One vector is turned by the same rotation once a tick. Each row is the vector after some number of ticks, and that number follows the row.
The counts run from 0 to 534.
[-30, 23, 5, 3, 27, -14, 19, 8, 21, 25, 6, -16, -4, 17, -21, 28, 8, -25, -13, -10, 31, 9, 23, -9, 23, 2, 7, 19, -4, -56, -19, -7, 3, 6, 25, 5, 10, -18, 15, -7, 36, -21, -11, 22, 4, -39, -6, -30, 54, 2, 14, -22, 19, -2, -12, -24, 2, 12, 20, -5, -5, -18, 16, 26] -> 68
[-4, 29, -21, 18, 19, -13, -12, 29, 21, 9, 23, -32, 13, 10, -19, 9, 4, 23, -30, 9, 41, 40, 25, -34, 36, 4, 14, -2, -14, -17, -4, -35, 4, -10, 20, 11, 11, -9, 4, -3, -1, -19, 16, 1, 21, -16, -28, -21, 38, -12, 20, -36, 11, -2, -21, -15, -2, -2, 23, -32, -11, 11, 16, -2] -> 458
[-4, 23, -8, 29, -7, -16, -9, 27, 27, 5, 14, -18, 7, 24, -2, 13, -15, 17, -37, 6, 5, 15, 42, -14, 19, -12, 4, -17, 15, 1, 9, -12, 16, -2, 16, -26, 23, -28, 18, -24, -1, -19, -10, 16, 18, -13, -30, -32, 45, -29, 9, -24, 9, 6, -21, -21, -15, -7, 39, -21, 4, 5, 24, -14] -> 142
[-26, 15, 7, -9, 30, -9, 8, 6, 9, 18, 33, -37, 10, 4, -23, 4, -14, 9, 0, 7, 16, 24, 15, -16, 15, -4, 5, 4, -14, -30, -12, 21, 15, -1, 13, 3, -1, -50, 14, 2, 15, -16, -15, 19, 16, -21, -4, -16, 79, 4, 7, -29, 29, -16, -35, -26, 5, -10, 15, -6, 5, -4, 6, 0] -> 268
[-3, 8, 12, -6, 26, 7, 10, 9, 19, -4, 27, -19, 3, -21, -32, -13, -18, 7, 8, -6, 39, 8, 4, -32, 14, -30, -12, 5, -3, -40, -4, -10, -12, 6, 19, 40, 3, -25, -1, -4, 22, -27, 5, 9, 27, -37, -49, 5, 4, -17, -4, -27, 22, -8, -34, -22, 3, -16, 20, -25, -26, -5, 13, 11] -> 242
[-22, 27, -21, 19, 12, 1, -9, 29, 47, 17, 27, -21, -8, 9, -27, 10, 8, 13, -21, -1, 39, -1, 28, -24, 10, -24, 2, 3, -20, -51, 2, -7, 3, -6, 11, 21, -2, -7, 0, -47, -23, -32, -14, 3, 31, -31, -18, 5, 11, -17, 7, -17, 12, -21, -7, -3, -15, 3, 26, -8, 0, -3, 20, 3] -> 28
[8, 25, 2, 14, 6, -4, 22, 18, 13, 1, 13, -10, 7, 28, -1, 5, -29, 25, -32, 11, 36, 10, 22, -34, 14, -8, -17, 12, 24, 7, -11, -8, 2, -18, 26, 0, 18, -35, 8, 8, 29, -2, 7, 24, 9, -13, -34, -29, 21, -32, 3, -18, 3, 17, -44, -23, 0, -5, 46, -29, -24, 8, 21, -8] -> 127
[-18, 1, -12, 23, -12, -15, -2, 11, 29, -11, 12, -18, 4, -2, -30, 16, -52, 20, -32, -6, 15, -2, 28, -25, 14, -10, 12, -5, 21, -12, -1, -22, 18, 1, 2, -12, 25, -41, 19, -3, 32, -22, 3, 16, 30, -1, -40, -8, 12, -24, 2, -12, 17, 6, -37, -18, -14, -9, 37, -11, -4, 26, 24, -9] -> 148
[-11, 19, 12, 11, 15, -3, 21, 28, 18, 8, 11, -26, 15, 12, 14, -1, -29, 17, 16, 21, 3, 1, 24, 6, 23, -32, -21, 3, 10, -15, -26, 11, -24, 12, 10, 14, 12, -35, -13, -39, -9, -3, -22, 12, 33, -34, -46, 9, -3, 19, 4, -13, 6, -9, -54, -17, -11, 1, 43, -13, -8, 5, 12, 1] -> 526
[-17, 32, 7, 9, 4, -15, 17, 3, -1, 14, 12, -16, 10, 26, -5, 10, -28, 6, -16, 18, 54, 13, 37, -4, 38, -38, -11, 26, 1, -17, -1, 10, -2, 4, 37, 1, 11, -37, 10, 14, 9, -5, -2, 32, 6, 0, -24, 12, 18, 8, 8, -18, 0, 3, -27, -35, -24, -20, 35, -33, -27, -5, -2, 4] -> 106
[-11, 18, -29, 11, 12, 1, 15, 30, 20, 12, 29, -2, -7, 4, -24, 1, -10, 30, -27, -7, 23, -23, 17, -35, -7, -23, -17, 12, 1, -48, -15, -24, -17, -6, 18, 18, 7, -21, -7, -23, 9, -33, -13, -3, 25, -50, -39, 0, -17, -32, -10, -5, 10, -9, -21, -4, -2, -6, 28, -22, -3, 10, 10, -1] -> 19
[-31, 23, -5, 1, 13, -31, 19, 13, 7, 14, -8, -17, 17, 10, -21, 21, -27, 8, -9, 8, 22, 5, 21, -1, 22, -10, 13, 13, 9, -16, -30, -22, -15, 15, 8, -1, 24, -29, 1, 6, 53, -5, -7, 6, 12, -26, -34, -31, 23, 7, -3, -5, 10, -7, -26, -32, 7, 33, 52, -25, 6, 14, 14, 17] -> 497
[-30, 28, 8, 19, -14, -6, -2, 27, 21, -1, 6, 7, -10, 15, -33, 30, -20, -10, -10, -14, 4, -7, 25, 8, 1, -25, 10, 19, 18, -31, -2, -23, 0, 5, 22, -11, 30, -15, 1, -24, 3, -34, -18, 32, 31, -27, -56, -17, -3, -14, -14, -14, 11, -9, -25, -26, -27, -2, 25, -4, -11, -1, 23, 5] -> 368
[-18, 1, -2, 24, 23, -24, 22, 17, 23, -5, -10, -21, 28, -19, 16, 6, -45, 3, 6, 7, 11, 1, 41, -16, 31, -10, -26, -1, 18, -34, -21, -7, -13, 23, 4, 20, 0, -31, 8, -22, 9, -17, 3, 10, 34, -33, -46, 6, 7, 21, 16, -13, 9, 5, -35, -27, -8, 3, 22, -18, 0, -1, 7, 8] -> 521
[-5, 13, 5, 0, 21, 12, 13, 20, 22, -14, 27, -18, -3, -19, -29, -10, -13, -9, 4, 1, 29, 11, 18, -28, 21, -38, -10, 6, -3, -43, -10, -18, -8, 3, 24, 44, -4, -18, 6, -16, 18, -28, 8, 14, 24, -42, -42, -4, 17, -18, -3, -25, 19, -7, -18, -19, 0, -15, 18, -33, -27, -8, 14, 15] -> 240
[-36, 25, 0, -2, 14, -3, 16, 3, 5, 6, -2, -9, -6, -8, -32, 16, -15, -22, -19, -9, 14, 2, 50, 4, 19, -18, -8, 43, -3, -46, -18, -16, -4, -6, 30, 13, 8, -16, 21, -23, 6, -19, -17, 30, 2, -37, -40, -27, 23, 12, -5, -16, -9, -1, -26, -13, -23, -18, 10, -10, -19, -19, 11, -3] -> 386
[-26, 19, -41, 16, 12, -12, 19, 22, 17, 14, 20, -8, -4, -3, -20, 5, -5, 16, -40, -13, 25, -18, 34, -35, -1, -26, -17, 7, 0, -56, -16, -20, 0, -5, 22, 22, -11, -23, 5, -25, 8, -34, -4, -5, 14, -48, -22, -19, 13, -23, -5, 3, 2, -1, -4, -9, 0, -1, 23, -29, 1, 0, 12, -6] -> 16
[4, 4, 4, 6, 13, 2, 0, 3, 38, 18, 16, -28, 2, 23, -13, -5, -35, 35, -26, 8, 24, -1, 24, -29, 18, -17, -7, -11, -2, -1, 6, 7, 10, 2, 0, -14, 28, -39, 15, -26, 22, -2, -25, 11, 16, -20, -19, -6, 12, -39, 8, -23, 12, 13, -50, -12, -19, -9, 54, -8, -7, 13, 27, -9] -> 136
[-26, 20, 14, 6, 17, -14, -5, 8, 13, -2, 22, -20, 15, -3, -36, -2, -16, 1, 2, 2, 57, 34, 10, -18, 9, -15, -1, 5, -12, -24, 13, -8, 1, 6, 22, 13, -3, -25, 7, 8, -4, -24, 8, 22, 37, -11, -35, -9, 46, -17, 2, -35, 29, -27, -28, -39, -7, -11, 16, -21, -20, -7, 9, 2] -> 255
[-35, 23, 4, -16, 25, 1, 13, 13, -9, 13, 34, -26, 6, 24, -27, 1, -8, 5, -8, 9, 18, 16, 7, -4, 12, -17, 5, 9, -23, -18, -22, 0, 4, -5, 17, -2, 1, -43, 3, 0, 21, -1, -18, 20, 23, -30, -7, -31, 72, -10, -10, -31, 33, -13, -30, -19, 0, -4, 31, -20, -4, 3, 12, -1] -> 271
[-10, 5, 0, 24, 1, -29, 26, 34, 25, 5, -11, -14, 25, -11, -18, 25, -21, -11, -10, 9, 24, -6, 9, -4, 3, 12, -9, -6, 23, -58, -30, -28, -21, 29, 16, 17, 2, -35, 10, -6, -4, -28, -15, -18, 33, -27, -25, -23, 16, -13, 11, 3, 14, -12, -40, -25, -7, -4, 16, -9, 0, 6, 8, -9] -> 204
[-4, 21, 13, 4, -3, -27, 22, 28, 42, 21, 6, -27, 0, -10, -24, 23, -5, -2, 4, 14, 27, -9, 12, 7, 7, -29, 2, -4, 28, -50, -20, 20, -21, 17, 19, 29, 13, -48, 10, -19, 8, -30, -33, -10, 9, -16, -14, -3, 18, 3, 13, 12, 4, -25, -34, -27, 4, 1, 32, -13, -8, 2, 8, 2] -> 212
[-21, 21, 4, -2, -3, -33, 27, 17, 27, 24, -1, -29, 9, -12, -17, 19, 5, -4, -7, 3, 23, -3, 16, 4, 12, -32, -1, -9, 4, -57, -17, 8, -12, 25, 30, 23, -1, -38, 4, -24, 0, -30, -20, -14, 5, -33, -7, -26, 33, 1, 13, 9, -2, -15, -24, -36, -1, -1, 26, -26, -12, -2, 10, -5] -> 215
[-19, 26, -26, 34, 3, -1, 18, 42, 6, 0, 28, -4, 15, 34, 6, 11, -44, 17, -21, 29, 22, -5, 35, -15, 17, -16, -10, 23, 14, -22, -24, -17, -11, -4, 11, -2, 1, -31, 1, 5, -6, -15, -7, 24, 44, -10, -33, 23, -9, -4, -9, -13, 16, -4, -17, -11, -24, -1, 34, -19, 12, 14, 3, 7] -> 315
[10, 13, -12, 5, -5, -10, 1, 26, 14, 26, 43, -30, -16, 19, -16, 19, 9, 30, -9, 9, 30, 2, 8, -16, 17, -15, 10, -9, 23, -39, -18, 8, -11, 0, 25, 12, 38, -52, 4, 7, 16, -29, -16, 1, 9, -11, -12, 8, 16, -6, 7, -12, 26, 10, -40, -17, -8, -33, 29, -25, -20, 29, -2, -16] -> 433
[21, 15, 1, 19, 15, -7, 20, 20, 22, 2, 12, -13, 13, 10, 5, 1, -44, 23, -36, 11, 15, 9, 38, -40, 18, -5, -16, 9, 29, -1, 1, -5, 12, -5, 24, -8, 15, -34, 28, 1, 23, -14, -6, 17, 2, -24, -39, -19, 33, -36, 12, -16, -1, 22, -33, -22, -1, -19, 29, -23, 2, -8, 14, -8] -> 130
[-14, 21, 6, 3, -3, -38, 23, 18, 33, 26, -1, -31, 5, -12, -19, 22, 2, -2, -3, 6, 27, -4, 15, 0, 11, -28, -1, -5, 12, -57, -14, 14, -14, 23, 27, 26, 4, -41, 8, -18, 4, -32, -24, -14, 5, -24, -8, -18, 34, 5, 16, 12, -1, -18, -26, -36, 3, -1, 29, -24, -11, -3, 7, -4] -> 214
[-8, 33, 9, 9, 8, 4, 20, 19, -3, 17, 29, -23, 1, 39, 10, 11, -12, 4, -5, 21, 23, 10, 33, 9, 44, -44, -8, 20, -4, -20, -14, 11, -7, -1, 35, -1, 15, -34, 3, -10, 2, -1, -15, 31, 10, -17, -21, 13, 24, 17, 10, -25, 3, 6, -29, -19, -26, -21, 33, -27, -23, -1, 1, 5] -> 103
[-40, 27, 6, 19, 2, -25, 1, 7, 31, 20, -9, -12, 2, 9, -22, 25, -8, 8, -19, -28, 7, 0, 24, -2, 8, -16, 2, -1, -5, -34, 9, -1, 16, 10, 16, -17, 20, -15, -4, -51, -9, -34, -19, 14, 23, -38, -39, -23, 20, -4, 20, -14, 4, -7, -32, -34, -15, 11, 30, 3, -2, -10, 22, -2] -> 363
[-25, 37, 13, -1, 3, 0, 17, 24, 24, 16, 17, -5, -2, 19, -60, 25, -20, -8, -16, 10, 41, 8, 8, -6, 4, -8, 21, 43, -8, -41, -2, -19, 2, -2, 33, 6, 9, -17, 10, 8, 10, -29, -23, 23, 16, -15, -24, -4, 18, -23, -9, -12, 9, -32, -16, -28, -13, 4, 17, -5, -7, -18, 10, 20] -> 52
[-19, 7, -4, 1, 30, -30, -1, 6, 32, 23, -8, -23, 14, 1, -6, 7, -27, 11, 10, 20, 31, -3, 45, -2, 28, -15, 5, 1, 8, -22, -12, 8, -24, 29, -12, 4, 28, -26, 7, -21, 35, -7, -29, 8, 11, -29, -34, 5, -5, 8, 3, -17, 11, -2, -28, -26, -11, 23, 50, -16, 11, 12, 9, 19] -> 507
[-8, 13, -11, 5, 32, -26, 24, 27, 9, 12, -6, -7, 24, 2, 1, 11, -31, 4, -10, 23, -11, 4, 40, -2, 25, -5, 7, 12, 19, -27, -27, -27, -20, 25, 10, -6, 16, -18, 13, -4, 36, -14, -21, 6, 5, -48, -46, -24, 20, 1, -2, -15, 8, 6, -13, -28, -1, 13, 30, -31, 25, 0, 4, 19] -> 501
[-19, 33, -14, 18, 8, -17, -3, 29, 20, 11, -5, -17, 8, -3, -32, 22, -10, 10, -18, 9, 31, 14, 37, 2, 13, 8, 0, 27, 12, -15, -34, -32, -29, -15, 9, 22, 24, -17, 9, -18, 13, -8, -9, 2, 20, -12, -47, -35, 14, 13, -3, -2, -10, -22, -41, 3, 0, 19, 41, -10, -13, 15, 17, -8] -> 180
[-23, 8, -30, 30, 40, -24, 12, 9, -3, 8, 19, -12, 16, 13, 5, 1, -29, 25, -17, -11, 30, -4, 32, -25, 11, -6, -22, 11, 14, -28, -17, -14, -13, 1, 2, -8, 7, -42, 9, 13, 49, -9, 2, 11, 29, -23, -39, 11, 17, 2, 1, -24, 30, 1, -23, -10, 11, 4, 40, -18, 11, 22, -6, 11] -> 297
[-20, 23, -21, 19, 37, -27, -14, 19, 9, 23, 28, -16, 4, 28, 8, 10, 8, 17, -8, 9, 26, 17, 44, -10, 12, 6, 1, -2, 17, -17, -13, 12, -13, -4, 3, -12, 18, -35, 14, 3, 28, -13, -12, 23, 12, -19, -18, -15, 55, 2, -4, -31, 33, -5, -8, -23, 10, 5, 35, -20, 16, 15, -1, 5] -> 288
[-20, 46, 9, 1, 9, 10, 18, 40, 20, 26, 26, -13, -2, 26, -44, 22, -1, 0, -17, 12, 15, 16, 4, 0, 8, -12, 18, 33, -20, -36, -7, -16, 4, -5, 37, 1, 5, -13, 2, -14, -13, -26, -29, 14, 18, -31, -20, -16, 36, -13, 4, -18, 8, -31, -16, -18, -11, 4, 16, -6, 2, -22, 13, 12] -> 49
